(in the rows, 128 means zero)
One turn sends every row of this set to another row. A few are shown first. Where does it send the rows asked after them?
sakuf: [150 128 118 131 123 114 121 109 160 146 140 172 140 155 127]
som: [137  87 120  93 146 178  95 142 129 112 142 172 118 113 124]
Givu: [147 109 115 107 145 132 142 144 145 151 183 129 130 128 120]
mibov: [160 121 118 137 156 173  96 148 143 124 117 170  99 129 103]
Nozi: [159 135 126 143 118 125 126 118 118 143 145 175 145 139 125]
gadu: [132 102 161 132 141 122 110 152 135 103 135 114 131 156 157]
lav: [141  74 138 131 113 171 113 143 172 146 129 135  99 130 152]
buze: [157 129 127 148 119 138 121 115 149 161 141 165 136 151 122]
giko: [133 132 114 133 153 111 104 126 176 137 128 172 123 146 135]
tibu: [151 115 154 120 129 150 114 139 108  91 124 123 118 156 130]
Buf: [155 121 137 167 170 146 114 138 122 142 146 157 150 140 134]
mok: [147 125 126 147 124 107 122 121 133 148 150 166 153 139 142]
Tura: [147  92 123 121 131 152 123 188 141 101 132 161  77 130 143]
Zava: [163 118 119 126 117 127 123 129 130  99 108 173  82 142 139]
gigu: [153  86 123 113 150 138 110 191 159  91 120 145 112 127 124]
dut: [111 120 151 135 159 153  88 170 134 124 145 129 120 134 135]
maf: [149 142 118 145 142 160 107 128 148 153 122 169 109 142 113]
fevag: [114 127 135  96 152 138  89 150 125  93 131 148 116 139 123]
Dabov: [153 114 108  92 141 132 142 139 135 139 178 136 126 131 113]
pem: [147 100 138 170 131 122 121 153 158 136 126 146  93 138 167]
tozug: [148 115 109  95 127 122 143 137 150 146 172 133 115 136 122]
mul: [146  67 139 107 127 115 115 145 135 101 134 141 143 114 167]
nosup: [165  72 131 117 147 153 132 169 141  81 136 150 100 151 141]
zap: [150 118 135 164 130 108 129 129 144 142 131 154 123 147 167]
dod: [152 114 113 109 127 138 144 142 147 157 175 129 113 131 118]
zaso: [157  87 128 127 150 153 112 197 154 104 124 138 111 123 119]
mef: [142  87 123  90 150 172  97 149 132 108 144 172 128 110 116]
mal: [168  97 143 171 162 157 116 152 114 121 140 149 125 135 142]
tuve: [125  73 137 117 162 155  94 165 157 131 154 156 139 108 140]
Kidev: [153  63 145 112 123 117 127 145 138  98 139 142 138 122 167]
Pobi: [163  76 144 126 113 164 119 151 110 116 129 136 130 108 145]
rok: [142  79 122  88 110 148 114 124 167 111 119 154  99 137 143]
letu: [160 112 116 105 123 133 151 138 128 144 179 131 122 131 122]
Nodov: [140  82 138 128 108 169 116 149 172 148 134 145  90 129 146]
Zom: [138  86 120  90 109 143 116 130 175 114 124 162  93 135 146]
pofad: [140 126 126 147 145 133 117 120 140 158 161 176 147 145 133]
nifa: [171  74 149 125 112 164 128 145 112 109 135 141 125 118 145]
rone: [158  67 136 132 153 154 129 179 150  96 141 142 104 150 150]
Vuri: [112 115 142 107 133 126 108 139 158 103 131 140  90 167 154]
kenir: [125 124 149 129 123 170 108 144 139 125 132 132  81 161 139]
zanup: [132 105 118 135 174 115  91 152 182 120 128 161 116 133 137]
detol: [137  86 127 121 136 136 122 191 153 103 134 159  82 130 156]
gug: [160  96 126 124 170 111 114 134 128  80 130 171 132 142 148]
dar: [153 123 119 125 167 119 116 117 124 108 135 177 148 146 131]
Zev: [167 135 122 138 115 128 134 114 115 121 119 167 109 149 139]
fak: [145 130 115 127 139 133 117 109 133 139 155 188 142 149 122]
Tuv: [151 106 117 103 131 118 151 141 139 144 180 129 127 133 133]
zolu: [114  72 130 116 160 156  91 158 158 131 156 157 130 113 153]

som goes to rok
mef goes to Zom
And these:
Dabov goes to tozug
gigu goes to detol
gug goes to zanup
kenir goes to tibu
pofad goes to buze
maf goes to Zev

